In the rows, 128 means zero.
Turns, then the turns between two rows, first turn first; the first pair answered:
turn pipa:
[131 114 119 145 130 124 103 121 116 144 145 122 140 113 124  90] -> [106 131 124 115 123 115 136 128 108 148 144 134 102 117 154 135]
[135 105 112 144 111 132 116 129 129 133 149 120 147 132 100  98] -> [118 128 110 120 118 112 140 146 116 127 145 122  89 104 138 141]
[145 132 125 138 128 133 106 146 140 125 138 129 148 105 108 100] -> [120 149 131 105 122 122 140 152 139 132 137 140 111 104 141 145]
turn Feka:
[128 117 127 143 108 135 121 123 130 147 166 116 141 162 109 104] -> [121 118 120 132 106 107 125 139 120 146 174 112  98 123 124 123]
[133 121 132 137 124 146 124 119 130 123 117 130 161 147 119 105] -> [108 121 140 119 102 126 136 124 130 145 151 130 129 148 121 138]
[144 136 134 180  76 113 129 147 164 127 177 137 131 127 100 131] -> [151 138 120 173  86 106 122 160 154 122 168 134 107 101 110 135]
[114 141 145 114 116 132 145 137 139 143 151 121 118 157 146 124] -> [122 145 123 118 134 123 133 147 131 130 132 116  90 113 155 123]
turn tinu:
[112 129 160  92  82 135 138 123 166 148 146 121 155 112  83 149] -> [138 123 138 135  96 131 119 111 158 148 144 101 168 122  67  96]
[150 120 139 128 117 143 122 139 166 120 131 151 165 130  95 126] -> [151 116 121 135 109 109 113 146 149 131 169 136 125 110  96 121]
[ 95 141 161 102 117 175 154 114 174 112 118 182 161 139 144 148] -> [138 122  89 166 135 124 108  98 132 132 179 120 126 126 106  58]
Pairs:
(2 to 3 turns a pair)
[125 128 153 122 112 157 121 128 183 123 117 150 160 106 102 138] -> [115 141 156 107 111 149 137 132 185 127 124 159 140 104 117 158]  pipa, pipa
[171 115 125 149 139 153 107 120 149 107 109 156 184 125 106 105] -> [154 107 127 148 114 133 105 120 149 139 163 144 179 153  84 100]  tinu, Feka, Feka
[146 109 140 135 135 153 116 134 149 113 103 147 168 110 109 121] -> [130 119 158 116 120 150 134 127 154 123 113 156 170 131 114 139]  pipa, pipa
[147 135 102 158 132 113 111 121 120 133 135 122 124 130 115 112] -> [119 146 143 120 111 126 139 128 141 138 124 146 140 153 127 157]  Feka, Feka, tinu
[139 153 133 142 155 130 138 112 100 135 117  99  79 174 140 135] -> [136 146 126 145 159 119 133 124  96 133 125  94  63 145 138 133]  pipa, Feka, Feka
[131 150 138 105 111 157 153 141 157 118 100 172 108 101 162 156] -> [148 165 106 127 144 150 152 121 133 109  85 157  92 126 173 129]  tinu, pipa, Feka
[143 122 124 134 146 131 115 139 117 112 107 124 110  77 130 127] -> [125 113 143 122 122 122 121 146 124 129 142 128 107  74 119 138]  pipa, pipa, tinu
[135 139 125 124 143 165 140  97 122 109 104 135 147 168 140 114] -> [151 113 109 148 138 144 106 107 118 117 132 120 138 133 115  83]  Feka, pipa
[138 106 104 143 131 127 153 116  96 103 122  94 137 131 138  89] -> [111 110 131 107  99 122 176 123 109 125 153 107 135 147 149 133]  Feka, tinu
[111 128 147 102 105 121 141 144 135 121 130 138 111 111 122 167] -> [120 107 146 119  94 121 123 143 139 137 150 133 140 111  92 136]  pipa, Feka
[119 135 136 106 137 130 127 126 128 140 124 136 107 110 142 156] -> [117 121 142 110 117 128 126 129 136 152 148 138 128 125 115 151]  pipa, Feka
[119 150 162 110 142 175 156 115 151 116  84 152 166 160 152 158] -> [117 131 161 121 116 168 145 111 157 146 125 146 186 187 125 138]  pipa, Feka
[158 128 105 155 155 152 102 106 134 113  93 130 173 123 113  84] -> [133 136 136 123 144 165 120 118 148 106  77 163 178 123 134 134]  tinu, tinu
[156 153  98 142 158 110 119 129 114 117 122  96 104 168 141  93] -> [147 127 134 140 128 140 107 127 153 125 132 116 172 181 108  91]  tinu, pipa
[150 112 109 144 143 159 108 139 136 104  82 127 160 117 104  90] -> [112 115 127 126  94 115 128 142 135 158 176 111 138 157  92 100]  Feka, tinu
[ 92 144 135 110  95 115 153 117 114 133 167 135 110 156 148 133] -> [110 121 133 136  96 135 134 108 122 134 168 128 158 165 109  91]  pipa, pipa, pipa
[141 153 102 165 154 131 101 119 103 119 116 100 142 135 125 104] -> [100 144 137 118 100 108 120 140 125 154 172 112 125 116 119 156]  tinu, pipa, Feka
[150 110 114 144 133 131  92 127 131 119 124 120 156  95  97 104] -> [146 145 114 122 154 137 115 125 121  96  83 126 122  90 139 145]  pipa, Feka
[113 120 149 106 110 142 139 137 150 141 138 141 149 147 123 145] -> [150 116 126 137 145 147 115 127 133 114 105 133 156 127 119 104]  Feka, tinu
[151 125  88 167 141 101 116 107  98 144 169  76 104 169 117  67] -> [155 135 114 167 155 153 129  91 121 118 111 100 172 201 117  65]  tinu, tinu
[130 101 143 155  97 129  99 135 145 150 163 127 185 119  83 105] -> [131  98 133 154  98 108  97 142 132 154 180 118 158 107  81 100]  Feka, tinu, tinu
[134 128 116 124 140 128 109 150 117 100  92 134 107  58 143 139] -> [130 117 131 148 109 124 109 121 123 152 166 114 159 166  96  91]  Feka, Feka, tinu
[124 128 150 125 125 142 148 129 146 144 111 143 159 152 117 121] -> [108 126 152 115 118 132 156 138 140 149 124 145 135 139 125 145]  tinu, tinu
[134  98 125 145  88  98 105 155 135 161 167 147 143 154  99 116] -> [127  99 136 135  85 115 104 166 149 150 150 165 157 137 101 137]  tinu, Feka, pipa
[138 137 145 113 137 167 147 123 123 108  90 141 157 165 137 140] -> [141 117 151 123 119 162 123 121 129 115 112 132 186 169 109 116]  Feka, Feka, pipa
[113 125 150 120 106 120 125 141 135 144 152 128 136 124 122 141] -> [134 119 131 141 132 138 105 136 132 116 108 121 151 107 120 119]  Feka, Feka
[ 93 118 119  95 112 127 147 141 123 148 141 123  92 117 126 169] -> [ 98  95 131 117 103 133 128 140 140 152 156 121 134 124  94 144]  pipa, tinu
[122 147 152 114  93 151 167 135 115  89 116 125 129 108 140 144] -> [129 127 147 131  77 148 146 124 121 110 155 111 159 130 108 112]  tinu, tinu, pipa
[113 152 151 107 126 145 166 135 136 127 125 152 114 134 145 162] -> [134 156 117 130 149 129 160 126 107 124 122 130  83 135 154 134]  tinu, pipa
[151  90 138 114 135  72 111 158  99 142 135 145 101  67 122 115] -> [139  98 159  96 126  85 118 160 117 143 129 163 104  68 122 146]  Feka, tinu
[138 154 130 120 140 109 154 129 112 123 116 107  72 131 142 138] -> [140 148 142 130 135 140 157 106 125 128 111 110 131 185 118 114]  Feka, Feka
[133 138 110 150 143 111 133 101 112 144 162 104 121 182 122 105] -> [144 142  93 157 157 100 126 111  99 131 143 103  92 146 133 109]  Feka, Feka
[ 97 136 146 107  89 104 135 140 149 159 185 131 111 140 127 146] -> [123 129 115 112 118  98 112 161 138 126 150 128  80  69 138 146]  Feka, Feka, tinu
[150 130 129 145 152 124 117 111 124 117 121 113 158 152 112 103] -> [148 146 127 135 164 126 133 109 116 103 100 121 133 147 142 125]  pipa, Feka
[147 115 101 158 140 143 111 115 131 119 117 108 150 112 110  79] -> [139 119  95 151 143 117 115 131 124 120 127 106 104  75 121 102]  Feka, Feka, Feka
[157  81 114 151 126 122  80 136 131 138 146 123 150  77  92  89] -> [112  92 161 105  80 119 119 146 151 167 171 151 154  99 108 149]  Feka, tinu
[157 135 135 165 130 154 101 107 126 136 112 112 136 148  93 100] -> [153 133 119 157 142 132  94 124 112 132 106 114 102 103 112 113]  Feka, Feka, Feka
[115 114 137 122  98 103 128 145 118 169 187 105  92 135 113 116] -> [143 107 106 142 124 105 107 146 110 143 156  96  90  98 106  87]  pipa, Feka
[141 142 142 108 120 137 149 116 121 150 142 125 127 154 150 148] -> [143 131 142 106 111 126 134 134 127 141 150 127 113 104 151 155]  pipa, tinu
[153 140  89 135 168 121 130 115  98 113 120 113  79 139 152 114] -> [163 129  89 150 166 135 117 108 105 114 127 108 116 150 129  86]  pipa, pipa
[131 128 145 126 122 147 121 137 122 108  84 139 145 122 125 126] -> [127 118 150 124 114 146 119 139 135 113 103 143 158 125 111 126]  tinu, tinu, pipa
[156 135 116 132 166 157 120 111 125 106  69 120 144 160 139 118] -> [152 142  91 136 162 114 125 119  98 124 110  95  80 136 150 120]  pipa, tinu
[152 103 135 136 137 163  94 136 148 103 104 141 170 113 108 109] -> [130 104 125 128 102 103 113 147 129 151 187 119 104 106 108 120]  Feka, tinu, Feka
[153 136 119 148 161 120 100 158  71 122 139 144  92 102 156 116] -> [140 119 148 153 129 141 100 141  93 153 179 144 157 165 113  94]  pipa, pipa, Feka
[120 154 107 129 139 159 127 114 112 103  94 142 131 124 145 126] -> [130 149  90 146 142 139 115 116 102 106 116 128 117 119 134 106]  tinu, tinu, tinu
[103 151  95 135 130 110 143  96 107 146 168 123 125 205 124 129] -> [118 164  99 130 164 154 140  96 115  98  73 147 145 176 152 148]  tinu, Feka, tinu
[121 133 126 104 134 132 157 141 131 112  91 143  97 111 152 162] -> [120 135 150 117 124 161 160 119 148 121  95 148 150 169 136 147]  Feka, Feka
[100 154 127 109  95 122 144 118 137 123 161 139 150 123 115 155] -> [128 140  97 133 118 117 115 124 124 100 132 128 136  71 109 124]  Feka, pipa, pipa
[131 136 133 140 138 134 114 116 136 115  95 121 140 139 135 108] -> [129 141 118 138 144 118 112 122 122 115 108 113 113 132 147 116]  pipa, tinu
[158 130 120 130 150 171 116 125 128 104  73 132 134  97 143 131] -> [145 133 133 116 139 163 130 139 132 111  78 142 120  85 154 160]  tinu, tinu
[112 131 153 117 132 135 130 143 106 138 115 148 129 198 120 120] -> [117 128 128 121 139 109 126 150  91 146 143 129  91 174 121 116]  tinu, pipa, pipa
[137 107 122 154 133 114 118 115 120 142 164 103 130 145  99  93] -> [103 120 167 102 115 140 150 126 147 135 132 142 141 148 127 167]  Feka, tinu
[159 160 131 137 149 156 128 110 114 137 107 172 184 167 152 119] -> [141 167 119 111 146 107 141 144  98 139 133 164  99 103 185 161]  Feka, Feka
[118 115 154 104 116 114 112 139 146 130 132 142 121 100 126 140] -> [144 114 130 135 144 119  97 123 139 122 122 125 140 129 108  89]  Feka, pipa, tinu
[146 140 121 131 150 156 122 122 130  95  67 138 145 122 144 133] -> [114 140 150 106 103 147 143 116 147 132 119 142 158 173 134 151]  pipa, pipa, Feka
[118  81 131 166 137  93 120 145 145 110 143 143 152 137  88  97] -> [112 106 143 150 146 115 141 131 148 108 117 149 163 179 104 108]  pipa, Feka, Feka
[119  95 124 151 115 126 117 141 165 133 145 120 158 118  77 100] -> [100 104 145 126 106 141 134 144 180 133 134 140 164 126  90 134]  Feka, tinu
[132 155 150 113 153 178 149 106 148  98  74 150 170 183 159 145] -> [127 141 111 142 127 100 143 101 114 165 193 102 111 207 132 109]  Feka, tinu, Feka
[ 95 168 139 118 125 118 120 104 132 146 143 133 139 177 143 161] -> [ 97 160 130 118 119 102 117 115 121 158 162 120 120 168 141 153]  tinu, tinu
[140 138 117 150 133 148 131 108 136 116  83 146 153  85 143 128] -> [144 125 111 171 132 143 121  96 132 132 112 132 172 121 117  96]  tinu, Feka
[102 156 120 133 144 107 112 121 111 103 162 126  82 130 122 117] -> [105 158 130 125 155 139 112 121 124  74 110 143 108 121 127 121]  Feka, tinu, Feka
[141 116 106 124 114 137 109 152 101 127 159 107 112  99 105 101] -> [118 143 122  92 115 143 144 153 103 122 133 128  89 120 141 150]  tinu, tinu, pipa
[145 160 126 127 135 149 116 112 165  90  86 134  95 102 145 124] -> [141 163 126 121 130 140 120 117 161  99  90 136  79  97 154 131]  tinu, tinu
[152 143 105 130 159 111  89 127  97 128 108 141 105 109 108  69] -> [116 170 143  83 146 135 131 123 110 129  84 166 102 142 145 137]  tinu, tinu, pipa
[127 149 112 117 133 101 155 130 108 141 143 116  76 138 153 137] -> [107 133 143 111 107 113 152 133 130 161 168 132 122 163 130 143]  pipa, tinu
[148 131  84 139 154 119 102 120  90  99 126 114  94 122 151  82] -> [148 136  91 135 153 123 110 109  94 106 133 119 103 168 153  84]  pipa, tinu, pipa
[159  99 110 165 159 107 101 136 117 133 112 135 109 121 125  85] -> [122 111 152 130 122 122 140 123 131 163 148 147 132 198 126 118]  Feka, pipa, pipa
[132 119 103 153 130 118  99 125 110 115 137 121 136 105 113  83] -> [105 125 116 121 109 101 114 142 118 128 153 134  99  83 129 130]  tinu, tinu, tinu
[129 169 142 113 103  94 140 115 108 129 143 111 119 158 141 143] -> [122 152 155 104  90  95 134 130 118 127 145 121 125 126 140 158]  pipa, tinu
[146 128 125 135 151 170 113 101 137  90  62 147 173 137 132 100] -> [ 91 136 158  89  87 120 150 118 137 162 168 142 119 168 137 159]  Feka, tinu, tinu
[166 129 118 131 177 162 115 120 128 119 115 129 159 138 130  76] -> [146 134 143 113 160 171 131 115 141 126 126 138 171 174 131  95]  pipa, pipa
[130 132 119 170 152 132 116 119  84 101 105 101 133 116 144  95] -> [ 97 117 166 144 106 152 127 120 120 129 138 125 180 153 122 121]  tinu, pipa
[114 145 141 133 125 142 144 101 121 125 118 131 153 170 130 139] -> [129 144 125 148 138 140 135  97 116 121 112 122 150 167 127 117]  Feka, tinu
[133 101 151 149 110 143 119 117 147 113 112 135 174  96 103 102] -> [135 100 140 147 117 126 117 129 135 105 107 137 142  60 112 115]  Feka, Feka, Feka
[171 111  98 162 158 108  92 140 115 119 133 106 143 103  99  79] -> [162 117 106 139 164 107  99 159 119 101 106 120 120  59 127 117]  tinu, Feka, tinu
[123 158 115 108 153 137 151 119 134 119  94 129  91 164 164 138] -> [121 157 108 111 148 121 148 123 127 125 106 125  75 153 167 139]  tinu, tinu
[150 130  86 145 133 101 150 113 127 120 133 121 113 157 120 106] -> [121 120 119 123  97 105 156 128 150 143 160 136 132 160 104 130]  tinu, pipa, Feka
[136 115  90 129 120 109  92 144 102 128 125 118  99 116 107 109] -> [122 100 128 122  96 131  94 143 127 137 135 137 146 137  81 114]  Feka, tinu, pipa
[112 125 149 108 124 143 129 109 139 152 119 135 159 153 117 148] -> [125 127 112 119 140 101 123 123 110 160 141 105  96 121 123 133]  tinu, pipa
[139 150 145 138 121 185 145 141 127 121 126 134 153 173 146 119] -> [159 122 125 163 116 168 116 150 127 127 149 117 156 135 117  83]  Feka, pipa
[116 130 141 135  98 128 154 116 138 150 171 125 118 145 134 140] -> [159 125 111 162 141 146 126 113 127 109 110 123 128 112 134 103]  Feka, Feka
[144 117 141 131 131 146 109 121 151 112  90 139 170  98 116 114] -> [108 122 155  98 103 111 136 134 147 139 139 140 121  93 132 161]  Feka, Feka
[132 117 124 151  90 115 112 126 114 172 175  96 164 156  97  92] -> [114 134 171 100  91 161 141 137 142 135 106 146 182 152 137 161]  Feka, tinu
[162 110 133 131 146 100 142 127 132 120 119 100  95 152 138 107] -> [158 115 148 115 148 111 146 132 139 104  89 121 106 148 150 134]  tinu, Feka
[153 124 119 125 154 132 123 131 123 138 106 135 159 118 129 118] -> [144 128 124 121 132 110 128 131 120 167 159 125 144 133 121 120]  Feka, tinu
[109 146 163  97 111 136 150 139 142 118 115 147 119 119 152 177] -> [128 113 137 136  96  97 107 149 132 141 171 119 106  82 108 122]  pipa, tinu
[102 166 119 102 137 111 163 130 102 120 101 148 110 168 168 160] -> [111 173 130 108 136 125 161 119 103 122 100 147 134 194 157 151]  Feka, Feka, Feka
[142 133  98 132 132 157 134 116 124 109 101 132 149 149 123 105] -> [125 133  99 128 107 129 151 117 123 138 152 122 139 168 117 110]  Feka, tinu
[119 138 118 158 143 120 110  97  99 147 145 110 122 175 116  97] -> [118 145 142 148 148 144 118  92 113 133 116 127 152 188 124 113]  tinu, tinu
[133 152 103 146 125 109 104 122  98 123 149 110  94  81 120 120] -> [103 154 141 110 101 113 129 138 120 136 149 131 101  86 134 170]  Feka, tinu
[151 144 138 116 146 157 144 128 131  98 113 157 116 138 135 149] -> [150 146 126 121 136 130 152 123 118 120 158 138  94 162 129 137]  Feka, tinu, pipa
[143 134  95 144 148 113 130 109 100 129 136 107 108 150 135 105] -> [139 138 118 138 142 138 135 100 117 125 118 122 141 183 127 109]  Feka, tinu, tinu
[132 121 121 141 138 132 121 107 117 127 133 109 126 160 117 109] -> [115 111 132 131 113 116 119 125 127 140 161 115 117 135 106 124]  tinu, pipa, Feka
[149 121 113 143 138 144  82 129 131 134 125 113 197 170  81  93] -> [125 107 116 124  99  95  87 153 134 166 190 110 148 127  79 121]  tinu, pipa
[128 150 108 151 129 135 128 116  98 116 127 134 112 174 140 114] -> [129 142 112 154 116 138 121 109 107 123 140 127 129 181 132 106]  Feka, Feka, pipa
